A single turn carries every row of the set below to another of its rows. Some are shown first; where does it send the rows asked next?
Zag: [-15  -3   3 -27 -10 -11   8  28   7  -3  20   5  13  19  -4  24  11]
kivir: [ -2 -10  -1 -48  -4  -2  -4  27   7  21   1  -8  31  -4  -1  -1  17]
mek: [ 13 -19 -17 -32 -11  11   4  13   6   5   4  -5   5   4 -11  -7  15]
remeg: [ 10 -22  -2 -36  -3   0  -2  22  16 -14   0  15   4  -5 -16  25  13]
pigo: [ -5  -8 -25 -42   0 -12   1  14  -2  -3  26   9  33  -2   2  10  11]
zuv: [ -9   0   0 -43  -6  -1   2  25  21 -10  24  12   8  21  -2  21  22]
fub: [  3   4   0 -44  10   4   4  29   1 -10  -3  19  16  12  -2  11  -5]
Kode: [-10  -5  -1 -13  -2  13 -14  13   8  -4  13  12  12  -7 -10  19  13]
zano: [  1  15  -7 -42   2  -3   4  10   8  10  10  28  13   3 -10  17  21]
lef: [  0   4   3 -49   7  -1  -8  16   4  -4  16   3  33  18  -4   7  -5]
sikef: [ -2 -14   1 -21 -17   3  14  32   7  13   2  -3  17   1  -1  24   3]
bak: [  5  -4   2 -27 -10  28   5   6  15   6  21   9  17   3 -17  19  11]
Roto: [ 16 -17 -14 -35 -11 -15  -3  27   7  -4  -3  12  25  -5  -5  19  21]
tufu: [ -8 -16 -11 -40  -8  14  -8  11  20  -5  19  10   2  12  12  11  19]
fedi: [  6  -4 -20 -25  -5   6   1  37  -7   6   0   1   4   5   2  19   9]
baf: [ 22   3  -7 -42   1  16  -2   6   5   6  16   3  14   0 -10  -6  15]
Davir: [ 11 -15  -5 -43  15  21  15  19   6   4   0   0  23   8  10  14   1]
zeka: [  3 -32 -18 -34 -12   4  -2   3   5   6  14  -5   8   3  -2  10  14]
toko: [  7 -11  -9 -43  18   5  -3  13   7   9   8  -3  10  -8  19  10  14]
Nolom: [-16  -3   5 -34 -16  -7  -4  30   8  10  22  -1  23  -8   0   7  10]
bilan: [  8 -16  -2 -43  14  14   7  24   9  -9  -3  15   3   5  -9  26  16]
kimob: [ -3   2   8 -48   7  14  -9   6   2   8  24   2  27   8 -11  12   4]
sulod: [  7  -7  -7 -42   1 -10  10  23  -1  17  -3   1  34   2  -8   5  26]
poka: [ 13  -2  -2 -38  -3  -8  17  12  14   2   6  22  36   7 -11  24  18]
Pudu: [ -4 -21 -14 -47 -11   1   8   7  15   8  25   3  30   9  12  20  11]

Zag goes to bilan
fedi goes to toko
Now find these:
baf goes to Nolom
Pudu goes to poka
remeg goes to mek

